(in the rows, 128 means zero)
Each run below is a few steps of one of 7 hidden systems, one row a step.
puva, run 1, 11 rows:
[[145  96 101 170 106 137  92 119 158  98 161 144 124 164  89  93  72 149
  122 155]
 [172 129 133  97 117 130  75 146 145 183 103 132  97 118 124 161 195 116
  171 111]
 [ 56 106 132 127 180  81 107  68 124 136 121 131 118 127 105  92 124 132
  100 137]
 [132 105 105 120  64 152 115 163 135 117 106 161 115 139 183 121 105  63
  139 163]
 [140 180 135 100 163 111 141 121 118 126 120 195 125 105 110 115 141 139
  154  62]
 [101 127 100 185 160 134  86 132 126  88 136 133 142 191 138 138 105 154
  151 170]
 [136 128 138  93  69 121 160 120 127 185 100 155 133 138 163 172 181 145
  165 131]
 [ 87 190  91 129 157  73 138  86 127  98 145 113 140 114 133 122 132 114
   84 134]
 [121 131 151 145 125 188 160 183 114 104 111 118 122 133 211 139 105 107
  148 155]
 [166 146 121 109 126 120 211 112 112 123 150 162 152 134  84 112 141 181
  130  99]
 [154 154  95 194 148 140  86 141 138 103 124  63 159 139 124 175 136 126
  112 158]]
fogu, run 2, 11 rows:
[[200 158 103 113  99 118 181 140 151 120 127  83  87 128 120 152 132 161
  146 165]
 [ 98 158 125 161 162 138 132 136 120 159 128  60 162 109 113 170 174  97
  102 107]
 [104  67 151 123 103 134 166 147 162 107  89 111 180  98 128  90 101 111
   99 165]
 [191 166 117 140  91 160 137 111 159 140 166 122  88  91 120  98 110 116
   91 111]
 [128 127 154 110 215 131 135 147 122 139 122 113 126  97  78 103 174 136
  140  86]
 [148  38 134 138 112 139 124 108 118 173  61 116 115 132 103 122 129 116
  128 167]
 [122 140 104 113  92 101  59  84 161 159 168 145 128 111 115 111 155  98
   85 108]
 [ 91 127 175  88 179 110 110 141 122 106 103 146  83  95 141 107  82 118
  145  98]
 [135  80 113 135 114 172 139 125  78 164 147 166  71 180 132 109 132 116
  153 132]
 [137 144  75 109 119  71  85 125 125 124 123 173 154 160  79 152 155 118
  154  99]
 [ 83 135 174 155 135 126  76 121 140 127  94 133 126 137 164 172  73 155
  160 126]]
papu, run 3 (11 x 20):
[[ 78 121 118 178 183 148  84 111 116 123  91 165 176 135 152 108 151  98
  117 138]
 [163 106 148 102 127 123 128  77 114 110 100 194 140 123 164  92 122 184
  117 152]
 [174 196  75 128 175 107 128 104  96 102 137 140  82 136 139 130 156 133
  133 134]
 [103 101 114 140 190 117 126 135  56 116  95 118 171 166 140 165 167 129
  139 144]
 [152 109 109 119  72 103 129  84  78 103 126 154 172 150 154 149  97 145
   88 140]
 [158 207 127 107 139 112  92 133 114  88 176 116 129 118 174 171 133 150
  119  99]
 [117  99 159 117 172 122 160 153  74 114 146  68 121 158 114 168 117 176
  144 127]
 [150 110  90 129  45 133 164 154 104 122 155 101 148 165 128 168 109 100
  114 140]
 [123 171 154 128 104 130  98 149 159 134 154  88 178  89 128 171 127 118
  104  77]
 [109  94 186 130 132 150 129 143 152 125 174  76 101 126 120 117  79 176
  124 137]
 [163 118 113 100  69 152 186 177 154 150 146  96  85 121 120 126 145  95
  145 142]]
fogu, run 4:
[[ 62 102 127 128 119 136 138 103 119 155 186 126  86 135 120  80 105  94
   94 119]
 [162 123 103 102 130 129 120 182 128  97 111 180 108 126  99  97 114  73
  164  99]
 [131 125 152 170 135 147 118  89 115 179 113 168 118 154  88 152 109 172
  165  83]
 [109 107 113 106 132  94  68 141 180 126 131 138 123 161 127 121 174 157
  169 179]
 [ 97 179 120 118 105  99 139  93 118 156  82 137  80 115 187 168 116  91
  137 134]
 [ 54 132  98 164 159 139 136 136 109  93 179 146 136 170 136  92 107 100
  114 132]
 [189 147 107 132 114 152 155 164 120  84  85 193 148 140 149 127 109 127
  167 128]
 [139 169 125 182 158 134 127  79 124 141 151 126 143 158 112 159 140 211
  137 122]
 [126 124 124 107 155 105 107 156 147  99  98  91 155 128 177 146 184 139
  137 194]
 [114 154 120 141  93 127 180  78  89 141 115 108 128 111 183 150 106 100
   72 143]
 [130 134 106 139 161 144 123 162 118  60 189 115 167 127 120  87 116 108
   85 120]]
Sozuv, run 5 (11 x 20):
[[164 141 127 105 168 101 190 150 104 107  89  60  93 111 118 156 127 132
  141 148]
 [123 116 131 194 125 179 150 130 107 161 133  51 136 132 126 161 128 103
   98 140]
 [169 111 159 107  97 135 139 159 174 108 130  72 180  78 116 127 122 142
   92 134]
 [165 136 169 133 139 151 123 114 145 151 125  87  50  82 120 121  83 139
  121 118]
 [104  78 151 100 137 145 136 162 143 180 158  80 103 117  93 110 184 110
  129 122]
 [139  70 135 135  97 109 133 103 154 159  78 122 135 107  48 114  99 114
  115 124]
 [111 124 156 134  92 156  51 115 172 162 174 150 124 111 127 106 110 116
  109  89]
 [114 100 159  46 135  88 119 136 150 134 124 171  94 114 109  92 135 146
  164 106]
 [ 86 116  94 147 118 116 125  93 113 175 129 174  77 172  89 119 120  93
  154 113]
 [ 81 114 114 120  94 109  91 143 149 131 126 180 201 149 121 133 155 102
  139 106]
 [120 156 133 125 118 103 122  95 134  92 111 206 123 140 151 119  66 165
  150 123]]
salu, run 6:
[[ 99 177 102 163 115 141 123 178 126 104 163 131 165 159 119 172 111  97
  150  85]
 [ 99 134 186 144 142 143 169 158 179 120 117 115 165 123 117 143 104 198
  170 124]
 [111 183 106 159 102 130 170 118 190 146 140  82  96 125 142 136 136 133
  129 176]
 [126 152 126 120 138 144 170 166 153 138  92 102 158  71 133 124 174  68
  115 119]
 [141 120 127 177 133 165 181 103 140 114 111 145 151 101  92  73  78 118
   90 124]
 [209 146 109 159 145 183  98 153 154 114 167 122 115 123 117  98 157 140
  127 133]
 [155 111 160 140 199 132 101  93 119 164  85  92 108  94  97 130 164 155
  120 125]
 [120  67 116 138 116 142  87  81 121 153 122 122 118 130 155  87 151 100
   76 184]
 [192 116 129  59  97 111  91 116 105 123 125 169 128  93 151 115 149 110
  100 107]
 [125 113 128 121 171 113  95 108  57 104 143 146  83 146 114 118  71 117
  121  95]
 [137  65 120 107 120 133  98 152  89 135 151 146 120 200 131 146 153 156
  172 143]]
puva, run 7 (11 x 20):
[[112  74 158 124 146 103  80  99 162 161  67 108  96 102  90 111 110 123
  125 144]
 [108  97 105 115  91 138  93 121 148 156 148 168  85 128 125  72 127  58
  113 125]
 [139 129 132  91 163 104  79 157 149  95  88 182 117 106 119  96 121 102
  164 108]
 [108 121 112 172 150 144  88  97 112 138 114 201  99 175 118 112 104 135
  168 123]
 [111 129  99 101 101  93  87 135 147 135 118 188 156 168 148 143 187 129
  169 143]
 [ 88 188 118 132 144  83 118  73 123 130  81 158 112 124 173 157 123 127
  136 135]
 [ 78 156 104 126 123 145 163 146 110 103 156 164 126 162 207 117 142 112
  142 152]
 [154 174 116 115 135 111 199 140 113  87  83 160 165 130 148 153 128 160
  161 131]
 [122 190 100 201 144 159 157 110 111 125 151 118 163 161 145 164 143 152
  122 128]
 [132 135 156 107 109 134 166 143 148 125 139  83 177 124 177 159 174 183
  123 164]
 [158 161 118 134 122 121 199  83 104 129 131  73 106 100 143 140 120 140
   78 150]]
Dusil, run 8:
[[168 131  84 126 102 135 151 152 152 120  72 128 116 124 164 121 156  87
  140 195]
 [120 180 124 176 169 147 119  93 115 143 126 146 162  95 110 121 142 106
   93  73]
 [145  87 136 134 174 136 117 138 145  66 138 117 134 144 125  79 108 181
  121 187]
 [185 161 103 120 112 142 157  85 104 178 126 131  81 126 162 146 190 135
  124 140]
 [ 73 108 107 137 178  93  98 126  96 114 142  78 161 130  94 131 145  89
   84 122]
 [167  81 167 127 105 173 129 124 101 113  88 128 133 111 197 123  93 137
  106 166]
 [150 174 101  97  98 111 132 102 104 129 213 143 121 127 125 124 142 129
   93  79]
 [142  95 138 111 178 114  97 185  88  98 111  74 114 148 114 172 118 129
  160 130]
 [114  93 156 136  65 160 183  94  92 188 128 140 138 147 145 151 117 143
  118 115]
 [117 151 109  92  78  76  90 160 178  95 163  98 157 115 116 148 118 107
  111 125]
 [125 149 185 134 150 169 125 162 115 139 103 129  82 111 165 157  86 127
  174  91]]
salu, run 9, 11 rows:
[[133 138  95  90  49  89 126  83 113 151 136 155 153 128 151 149 152 106
   91 124]
 [107 150 137 103 141 110  99 169 107  68 138 147 134 111 139 130  63  89
  127  82]
 [131 104 147 135 134 158 181 153  95 123 145 142  93 178 129 136  94 177
  183 129]
 [119 155  82 131 120  84 128 124 150 151 147  89 138 167  88 177 180 153
  150 139]
 [ 69 136 162 147 109 128 103 138 160 145  78 111 175  96 155 164 113  91
  123 118]
 [110 141 148 106  90 151 201 129 153 106 163 150 124 107 174  76  96 141
  109 143]
 [184 176  81 120 144 120 169 173 137 102 127 109  84 122  88 129 129 102
  160 120]
 [110 113 136 202 178 174 139 130  98 160 102 115 162 138  86 144 147 117
  131 100]
 [135 101 136 149 104 142  99 102 198 129 142 126 181 126 124  90 148 177
  100 172]
 [172 185 144 107 120 125  96 108 161 141 110 113  70  67 173 132 130 115
  114 126]
 [104  92 123 110 192 138 167 128  62 125 120 122  97 116 136  81 146  81
  105 126]]
papu, run 10:
[[104 168 116 140  95 137 181 172 163 106  88 151 116 125 149 138  81  84
  169 135]
 [ 93 165 158 171 140 169 177 111 143 166 131 165 158 118 118 119 135 149
  137  79]
 [140 135 116 168 143 146 153 141 192  83 121 150 149 143 108  82 106 174
  151 174]
 [159 169 116 165 132 159 175  96 148 165  84 116 119 106 161 135 177 139
  128 166]
 [ 88 124 104 148 179 121 155 101 132 100 136 122 175 116 123  68 160 119
   79 161]
 [184 112 136 144 141 173 125 123 100  93  77 141 139 100 189 103 115 115
   97 166]
 [187 133 111 120 165 142 121  90  80 139 166 145 132 123 122  98 190 149
   89 107]
 [171  96  95 133 181 107  66 144 100  81 101  98 136 145 112 135 143 125
  121 167]
 [145  92 126 101  96 114  94  80  61 169 124 114 126 139 171 171 162 123
   93 139]
 [118 132 113  65 125  65  86 136 104  78 174 120 133 123 129 130 118 109
   96 106]
 [141 116 161 113 134 138  99 158  67 128 119 101  86 137 153 188  82 118
  150  95]]
Sozuv, run 11, 11 rows:
[[120 100  66 153 150 142 133 152  92 111 170 147 157 180  83 104 162  98
  127 122]
 [190 124 118 147 113 112  73 119 122 108  76 153 179 144 120 173 124 155
  142 131]
 [112 170 142 126 144 115  98  73 118 120 184 125 117 138 185 135 135 189
  102 136]
 [119 120 101  62 133  85 155 149  92 104 114 101  92 130 171 137 153  87
  130 171]
 [128 132 116 171 125 157 183 114  52 144 109 124 153 138 123 161 105  87
  101  92]
 [148 127 133 145 121 146  99 189 142  65 173 101 189 142 117 146  95 143
  121 117]
 [185 158 161 109 117 124 134 123 139 135 110 104  75 121 147 174 113 194
  167 137]
 [ 70 151 122 132 151 116 156 113 137 166 163  55  96 124 123 140 169 119
  110 143]
 [114  74 140 125  94 130 164 151 136 128  61  95 160  97 124 127 101  71
  104 153]
 [159 147 154 159  99 189 143 127 143 131 170 144 131  99 121 102  81 129
  100  80]
 [150 125 148  92 170 126  94 191 177 116 144 112  90 118  92 112 146 144
  179 115]]
Gotik, run 12, 11 rows:
[[ 94 104 151 122  49 164 138 139 175 173 141 161 157 131 159 118 139 122
  135 128]
 [141 163 110  71 144  72 146 154 174  97 134 130  92  99  87 102 132 122
  147 121]
 [ 97 136 144 189 166 180 113 123 141 176  94 133  79 129 143 121 131 102
  162 129]
 [118  85  93 106 108 116 163 141 145 121 118 168 183 151 116  84 184 123
  132 166]
 [157 194 110 153 136 102  87  93 182 108  93 144 112  93 112 122  95 128
  123 131]
 [108 122 154 122 162 177 113 115 108 151 161 178 121 132 187  88 182 147
  130 120]
 [164 107  75 117 144  86 173 112 100  84  90 132 109 151 113 107 124 133
  129 190]
 [145 181 105 197 123 164  93  88 107 143 124 147 157 125 150 153 129  99
   92 101]
 [137  93 154  87 157 117 107 138  98  79 152 165 177 151 145 110 141 191
  133 124]
 [169 149 108 145 104 120 140  79 107 127 136  94  63 140 142 154  82 151
  109 161]
 [118 144 117 125 147 146 128 143  59 141 156 111 169 137 160 169 189  94
  104  90]]
Gotik, run 13:
[[114 149 147  95 118  96  85 129 137 143 204  88 104 141 114 172 133 165
  136  89]
 [ 77 118 156  93 127 109 156 148 107 156 110  75  82 140 159 187 132 123
  164 140]
 [ 71 138 116 136  83 125 200 166 135 126 118 109 154 125 122 151  95  70
  129 118]
 [130 153 141 136 116 151 116 208 192  97 142 124 148 111 101 126  95 110
  164  95]
 [126 122 160 133 139 157 144 149 201 160 155 107  93 131  94 100 148 179
  170 140]
 [ 95 122 102 118 139 104 132 123 178 162 111  82 108 116 116 110 193  99
  123 179]
 [ 97 137 146 134 137 126 137 119 167 139  44 146 164  74 148 111 138  86
  117 137]
 [129 115 141 119 125 159 139 131 162 101 133 190 129  97 140  40  97 115
  111 128]
 [210 129  97 131 156 157 118 127 131 132 125 152  72 124 104  80 158 123
  141 139]
 [134 106 100 168 179 128 103  66  97 168  99 146 143 149  95 117 187 136
  118 136]
 [120 101 112 115 103  86  72  75 112 112  97 172 168 138 159 125 128 129
   96 156]]
Dusil, run 14 (11 x 20):
[[147 144 152 143 102 155 128 104 164 171 122  71 106 113 176 160 155 163
  123 174]
 [ 64 148 132 102 142 115 147 126 138 141 171  87 110  90 140 101 147  79
   86 114]
 [166  86 132 123 144 163 145 179 107  91  90 111 112  97 133  93  88  68
  115 139]
 [197 119 127 144 104 168 136 107 108 160 163 160 142 124  81 110 134 146
  105  77]
 [150  95 137 104 146  87  68 129 150 130 149  81 120 140  75 145 143 179
  136 138]
 [ 94  94 158 113 105 139 117 100 112 201 110 114  69 132 171 153 145 119
  139 142]
 [ 73 105 112  81  86  93 122 133 129 122 139 151 147 113 131 101 120  54
   95 112]
 [178 128 139 129 125 145  86 160 113  90  87 172 124 117 138 135  66 104
  152  96]
 [134 129 130 128 128 133 138 112 113 139 176 190 132 178  90 123 134 194
  167  87]
 [117 123 101 108 118  68 121 137 152 131  93 105 123 164 109 180 153 155
  177 171]
 [ 51 156 139 167 113 145 124 106 136 174  93 137 137 126 184 162 129  94
  131 128]]

Name the system that made each run.
run 15, 2 rows:
[[ 92 113 110 183 108 142  91 114 177 152 141  63 121 135 122 131 126 101
  100 177]
 [106 102 168  70  97 131 140 137 168 147 117 120 134  74 174  95 155 107
  105 145]]
	papu
run 16, 2 rows:
[[153 214 138 111 124 100 113 114 146  98 142 121 130  78 148 152 100 138
  105  92]
 [ 84 119 164 114 185 145 141 168  99 119 130  91  70 137 169 136 114 126
  162 139]]
	Sozuv
run 17 (2 x 20):
[[ 96 109 133 161 128 108 123  84 164 149 138 154 147 160  58 118 109 189
  146 122]
 [129 148  95 124  76 112  75 137 184 152 128 103 101 133 154 158 160  98
  144 168]]
	puva
run 18 (2 x 20):
[[125 116 152 163 158 147 131 172 120  81 123 121 198 143  88 144  80 148
  138  99]
 [185 133 137 160  67 169 132 109 147 151 151 118 128 150 146 159 119 188
  131 149]]
	papu
run 19:
[[ 73 141 107 122 165  80 129  74 104 157 130  79  93 122 117 137 155 103
   95 139]
 [118  74 126 139 129 163 104 152  99 104 102 118 146 122 188 106 122  64
   92 167]]
	Dusil
run 20 (2 x 20):
[[175 186 123 116  96 131 151 105 134 120  86 169 146  92 197 137 146 127
  118 139]
 [111 165 130 153 222 125 137  97  94 104 159 123 131 126 115 104 138 163
  107 107]]
	papu
run 21:
[[ 73 143  96 123 129 101 191 146 155 105 130 131 171 115  99  95 141  88
  114 130]
 [150 157 141 163 142 161  79 166 196  98  90 142 119 100 145 114  91 112
  158 137]]
	Gotik
run 22 (2 x 20):
[[ 88 143 106 180  97 120 126  99 116 149  99 118  93 168 142 182  76 108
  143 149]
 [ 84 157 142  98  85 128 160 158 150 120 161 130 199 119 173 145 158 122
  118 112]]
	Sozuv
run 23 (2 x 20):
[[167 159 142 115 115 161 151 105 118 113 150 114 101  94 212 108 129 142
   80 159]
 [165 123 118 131 195 149 170 140  60  95 123  94 138 112 130 113 147 110
   90 125]]
	Gotik
run 24, 2 rows:
[[126 196 104 126 126 102 101  96 127 100 186 152 103 165 161 148 115 179
  134 130]
 [111 149 141  99 162 100 182 164 102 103  99  92 128 139 154 183 143 158
  174 141]]
	papu
run 25 (2 x 20):
[[113 169 101 119  94 149 159 140 132 150 180 123 111 102 140 107 149  55
   93  98]
 [118  91 176 143 178 160 104 180 147 106  98 124 167  98  93 106 105 116
  141  98]]
	papu
run 26, 2 rows:
[[ 59 134 128 170 156 141 121 153 146  76 159 106 174 126 128 105  90  99
   94 132]
 [192 124 160 117  94 171 178 164 166 130 109 129 116 115 146 127 118 176
  165 146]]
	salu
run 27, 2 rows:
[[134 113 176 117 164 136 184  95 107 129  69 143 103 109 163 112 110 180
  138 152]
 [159 128  47 154 101 147 151 126  98 112 169 149 152 165 124 104 160  96
   96 147]]
	puva
run 28:
[[177 103 144  88 114 141  98 123  56 160 113 147 101 135 169 170 157 119
  142 103]
 [ 80  93 126 101 106  79 118 103  77 124 160 137 158 160 100 151  99 128
  105  93]]
	Dusil
run 29 (2 x 20):
[[118 126 183 159 149 150 137 133 120  98  81 120 165 126 173 162  81 177
  141 142]
 [141 131 113 116  78 148 169 134 134 105 211 102 135 132 153 104 118 135
   78 148]]
	Gotik
run 30:
[[ 74 158 109 132  90 107 125 129 198 137 186  80 110 125 107 124 120 112
  112 141]
 [126 136 156  96 135 131 167 174 177 131  88  91  69  85 134 116 117 104
  164 146]]
	puva
run 31:
[[146  98 131  89 117 146 122 186 117 137 166 155  77 172 116 126 137 130
  190 108]
 [115 142 102 138 125  78 134  96 136 172 106 136 138 157  58 170 154 154
  161 105]]
	Sozuv
run 32:
[[164 163 118 129  70 121 118 105 114 141 167 139 172 151 140 190 146 173
  123 100]
 [ 72 156 161 118 162  94  94 151 146  87 134  73 132 110 145 159  88 133
  127 127]]
	salu
